(in the rows, 128 means zero)
Where one turn sends some rows of the set: a few examples, then the rows asked:
Q_904: [122 126 130 123  81 138 130 111 132 119 113 136 127 134 101 126 105 148]
Q_132: [135 108 137 113 114 138 139 101 134  73 142 124 100 149 100 108 168 140]
Q_128: [150  94 125 154 148 132 152 121 126 111 107 149 128 119 123 114 104 162]
Q_250: [132 122 113 170 158 138 116 152 112 120 152 103 157 122 130 150 143 112]
Q_857: [142 100 111 143 139 124 125 141 118 106 175 101 152 151 132 142 146  88]
Q_761: [112 141 119 118 102 132 140 105 129 112 115 124 103 171 118  95 119 130]
Q_458: [136 123 117 103 120 142 148 116 113 111  78 131 125 137  97 127 132 144]
Q_340: [138  96 123 114 132 130 141 112 116  88 115 132 136 168  83 108 116 145]
Q_266: [140  94 125 127 144 117 125 107 127 138 131 121  93 150 122  78 102 118]
Q_234: [137 116 107 150 165  93 148 128  89 112 130 160 124 139 145 155 162 127]
Q_902: [130 112 115 102 108  89 137 108 135 103 109 113 135 158 110  93 124 138]
Q_662: [145 116 140 111 145  89 107 142  84 146 157 121  98 125 131 140 148 110]
Q_780: [120 108 107 144  99  96 133  81 133  94 124 136 118 136 115 123 155 157]
Q_390: [152 120 159 115 121 125 136 158 124 103 162 140 129 104 134 157 159 119]
Q_306: [132  94 128 123 101 129 114  82 114 111 134 140  98 136  87 129 151 143]
Q_68: [153 112 146 117 161 101 100 146  88 144 152 117 114 118 124 126 158 113]
Q_621: [128 144 137 160 160  99 126 141  93 131 141 154 108 118 151 136 154 143]
Q_483: [ 95 140 115 152 151 123 131 134 142 113 146 147 114 136 125 166 139  84]
Q_396: [128 119 101 128 100 154 136  93 129 100 121  98 113 144 115 121 168 125]
Q_13: [134 118 109 157 147 129 125 156 111 111 164  91 150 136 136 155 136 105]
Q_150: [128 134 123 155 163  86 139 141  88 118 140 152 108 131 149 152 148 142]
Q_159: [141 127 147 121 134 155 153 134 148 118 106 137  95 109 129 106 117 137]
Q_211: [115 117 123 134 127 117 129 117 172 133 113 123 108 116 120 105  94 115]
Q_336: [100 131 120 158 186  91 109 137 129 121 145 134 119 136 116 138 137  99]
Q_977: [141 133 159 115 137 116 129 172 129 100 168 113 121 110 134 147 149 117]
Q_880: [136 116 134 108 130  78 111 125 103 146 156 139  96 131 140 136 156  96]
Q_821: [132 141 158 130 143 117 117 167 141 108 168 109 128 109 137 127 153 111]
Q_450: [ 95 134 114 153 174 101 120 142 129 116 145 131 113 136 116 163 128  95]
Q_905: [114 109 101 120 124 117 133  91 149  90 100 120 120 128  89 138 163 126]
Q_993: [161  87 106 128 148 127 146 123 128 119 107  96 139 131 131  92 119 129]

Q_483 -> Q_880
Q_250 -> Q_621
Q_662 -> Q_13
Now find these:
Q_458 -> Q_904
Q_993 -> Q_128
Q_780 -> Q_132

